Each row is where one point has got to under a steady rotation. How many steps took it there?
The counts run from 0 to 286.
[-11  -2  26  -5   7 -29  34  26 -12  18  28 -26  42  19 -61 -37 -14  -9
  30 -34   9  21 -37 -14  33  10 -56  14   7  25  29  12 -24 -14 -11  24
  10  31 -27 -13 -32  18  16] : 54
[ 12  -3 -22  31   5 -30  38 -10  14   1  36  28  27 -23 -29  -3 -24 -18
  -4  15 -25  66 -45  16 -29 -17 -16 -47  13  49   4 -15  -2 -33 -19 -14
  36  51   0  19  23 -10  37] : 28
[  6  -8 -26  46   2 -12  17 -37  35  28  22  50   1 -12 -18 -28 -18 -25
   1  11 -20  63 -53  20  -8 -14 -25 -61  20  21  12 -43   8 -19 -15  17
  36  33  -4   8  -6 -10  41] : 29
[ 24 -19 -58  68   3   1 -36 -24  30 -11 -35  47  -9 -10  21 -11  36  -2
 -26   4 -27  15  -7   6 -22 -38  29  26   9 -42  -6 -57  10  32 -32  27
 -12  11  -5 -15   9 -24 -25] : 160
[-27   3  14  18  27 -40   9 -30  22  51  30  31  15  39 -23 -27 -17 -45
  42 -14 -18  36 -35  24  13 -12   0 -30  20   9  38 -45  -7   0 -36  24
  15  -3   9 -12 -17  29  46] : 41
[-19  16   3 -15  31 -32  31 -11   9  39  34  13  14  51 -44  -3 -11 -10
  51  -1 -18  47 -35   0  22 -16 -68 -26  23  17  14   2 -17   0 -17  44
  16  20 -35   4 -28  12  34] : 47
[  7  25   0 -31 -20  25  36  27   0  33  12 -10  13  20  -5 -46 -34 -17
  19 -26  47  18 -27 -18  52  25  -4  30  14  20   7   6 -13   1  -5  32
  28   0  -1  22 -72  45 -16] : 251
[ 27   9 -33  42  -2  -6   0 -14  34 -33 -33  13  46  24  36   8  27  34
 -26  36  15   8   7   4 -42 -26  34  45 -10 -27 -39 -13  16  53  -2   7
  -5  -8 -31  10   7 -15 -27] : 155
[-24  16  59 -21 -14  20  32   4  -2  -8  27 -45  -7   8   7 -29 -43 -21
  17 -49  42 -24  -9 -10  28  27  19  25 -10  34  21   3   1 -25   8  15
   3 -42  14  40 -49 -10 -42] : 258
[ 35  12 -64  46   2 -22  -6 -32  39 -15   6  38  39 -10  13  21   6  -2
 -36  28  -2  59  -4 -10 -49 -14  -7  -5   9 -27 -39 -38   8  52 -27  -4
  33  26 -16  -7  10 -19  -5] : 165
[-27  20  30  11  -3  31   2 -23  -2 -42 -13 -48 -25  -8  37  20 -13   5
 -32 -32  38 -52  18 -26  -6  11  16  44 -30 -10 -21 -24   5  45  -5   1
  -2 -50 -17  33 -10 -57 -46] : 128
[ 33 -20 -38  58  28 -21  -9   0  34  11 -36  48  21  15 -22  -4  41  -1
  19  42 -42  17 -28  15  -6 -37   8  21  18 -12  -3 -58   1 -14  -1  34
 -13  16 -10 -25  38  11   9] : 13
[ 18 -32  26 -21  27 -27   2  29  29  30  11  12  31  -4 -14 -34   0 -28
  56 -18   4  13 -52  43  47 -35  -3   7  36  27  56   9 -11 -41  -7  27
   5  14  -7  -7 -17  29 -10] : 229
[-16  11  -7  80  11 -26  -4 -41  10  21  43  16  40  18 -30 -13 -30 -24
   7   9 -14  27 -24  19 -23  29 -12 -45 -11   9  27 -60  -6   3   3  -1
 -12 -11  18 -10  34 -15  23] : 198
[ 13  26 -21 -52 -14  -1   6  32   4  20  72   6  -5 -22 -28 -20 -37 -26
   7  -7  20  50 -38   6  24  38 -16 -23  -3  39   8  16   1 -32 -16  -4
  55  40  20  32 -24  12   4] : 243
[  2  25 -41  43  33 -18  16 -41   6  -8   0  34  -7   6  -3  31  24  -1
   4  25 -36  64 -19 -13 -14 -43  -3 -36  21 -33 -48 -36  -2   0 -30  28
  28  11   4  -1  25 -18  29] : 176
[ 12  -7   6 -58 -35  18 -16  28  34  -4  33   2  16  -7  20  -5 -28  -1
  13  -4  43  19 -13  40  19  -7 -36  29  10  18  18  31   2  39   1  23
  24  12 -34  31 -61  39 -49] : 87
[ 13   4 -32  58  10 -30  14 -27   7  56  23   3  39  67 -20 -19  -1  -3
  34  28   0  16 -31  33   1   8 -44 -34 -18  18  49 -18   8  27  -8  18
  -2 -22 -24   2  22 -14   1] : 205
[ -5  34 -62  74   5 -21  28 -18 -25  39   9  19  15  41 -46   0   2   2
  17  16 -24  21 -27 -35   2   6 -25 -36  -2 -12 -17 -36   5 -11 -14  25
   1   5 -11   0  27 -24  28] : 193
[ 21   7  -1  34  24 -25   4  -2   4 -51   0   1  46 -26   7  30  36   6
 -40  17 -12  39 -10  18 -47 -28  64  31 -14   0 -42 -22  11   4 -38 -47
  22   3  13  -7  55 -34   2] : 163
[-33  29 -10  -2  18  13 -34 -31   8 -33   6  -1  12  10  29  67  15  14
 -26  44   8  -6  33  15 -25  14 -12  39 -26 -34 -46 -43   7  52   4  17
 -11 -39 -14 -14   2  -7 -56] : 137
[-16   5  12   2  15 -18  31  16 -10  25  29 -18  55  52 -46 -24 -26 -11
  47  -4  20  28 -32 -11  18  23 -33   8  15  15  15 -20 -32  -8  12  25
  10   8 -11 -26 -43  50  32] : 53
[ 15 -12 -38  48   2  22 -15   0  40 -56 -52  21   8 -13  17  32  27  26
 -25  24  -8  -1  12 -10 -10 -31   3  42  24 -43 -47 -42 -16  28  25  42
 -25  -1 -33  -9  -4  -3 -33] : 149
[ -6 -18  29 -73  -2  16 -23  12  31 -25  -1  -8 -26 -32  32   0  -2 -19
  -5 -49  25  -6 -11  10  47 -44  -6  31  36 -11   1  15 -20 -10 -26  38
  22   2 -22  20 -68  16 -49] : 99
[-32  13  22 -17   9 -10  24  -1   1  66  42   8   2  74 -14   6 -10  -8
  73  14 -11  -8 -26  38  21   8 -15 -14   3  32  20  -4  -7 -13  14  65
  -1 -32 -21  15  -7  16  23] : 58
[ 19 -11  13 -39 -23  26  -9  71  -7   3  17 -13 -13  -2   0 -14   6  -5
  20 -42  10 -46 -39  38  48  -6  29  59 -12  22  27  29 -11 -36  10  18
  -4   6 -15  38  -5  -8 -32] : 83
[ 33 -14 -53  59  -1 -12  13 -35  38 -28 -19  34  32  -7  27 -11  10  19
 -24   7   3  43 -15 -32 -34 -44  -8 -11  17 -31 -18 -16  -2  40 -17  13
  20  12 -33  11 -20 -24  -6] : 166
[  8   8 -24 -38 -22  16 -24  37   1  47  29  11 -11  41 -17 -20  -5  -8
  33  -1  22 -26 -32  62  42  25 -39  29 -20  20  44  21   3  17   0  43
   1   5 -40  26 -11  17 -31] : 75
[-28  -2  45 -49   0 -11 -12  23 -11  15  67 -36   1  12 -27  17 -26  -9
  28 -24   0 -11 -33  53  16  20 -35  -4 -37  69  47  22  -3 -28 -13  -4
   5  -2 -19  20  15 -17  -2] : 67
[-34  18 -17 -16 -43  65 -18  13   9  -4   8   2 -28 -18 -11  16 -32 -10
 -20  19  21 -46   0   6  29  45 -26  38  -8 -11 -16 -38 -11  -2  46  55
  -9  -4  -2  36 -32  19 -37] : 278
[-42  -2  50 -21  16 -20  23   4  18  31  37 -20  48  66 -16  -5 -27 -15
  68 -14  11  -9 -31  41  21   5 -23   4  -1  22  38  -4 -21  -4  18  54
  -7 -25 -26  -4 -18  24   2] : 59
[ -7  36 -28 -37 -29  46 -19  25  -2   8  35   8 -38  -6  15  -1 -15 -25
 -17 -19  33  -7   3  37  42  31  69  26 -17 -14 -17  -7   2  -6 -25   8
  21 -16  31  36 -39   7 -26] : 102
[ 36  -3   0 -30  -2  -5  45  31  25  21  30  17  49  24   6 -17 -19   8
  50  20  24  47 -48  29   8 -23 -12  24  21  20   1  34  -5 -27   7  26
  28  14 -17  21 -36  45  -5] : 234
[ -3   7  13 -32 -28  56  14  14  19 -36 -13 -18  11  -1  27  22  -8  11
  -8  11  37 -30  19  22 -11   4 -10  71  -2  -5 -25  -3  -5  44  38  43
   1  -2 -47  33 -49   5 -62] : 285
[ -3  -6  20  49  13 -27  33  -1   4  -6  24 -22  58   5 -47   1 -19  -8
  29  17 -12   8 -54  18  -9   3 -25 -31   0  33  19 -24 -35 -59  52  -8
 -25  -1   3   1  40 -10  10] : 208
[  4  32 -29  88   7 -14  42 -17 -15  10  14  26  32  17 -12   8   7 -17
  -9  10 -12  43 -25 -12 -30  11  52 -14   0 -20 -43 -54   7  -9 -17  -8
  14 -23  40   5  34 -19  43] : 181
[-16 -12  29 -42 -16  43   5  25  28 -70 -11 -33   5 -33  14  35   0  -2
 -20  -5  18 -29  18   5  -6 -13 -13  59   9   2 -30  -6 -12   6  36  21
 -11   0 -33  29 -19  -6 -45] : 286
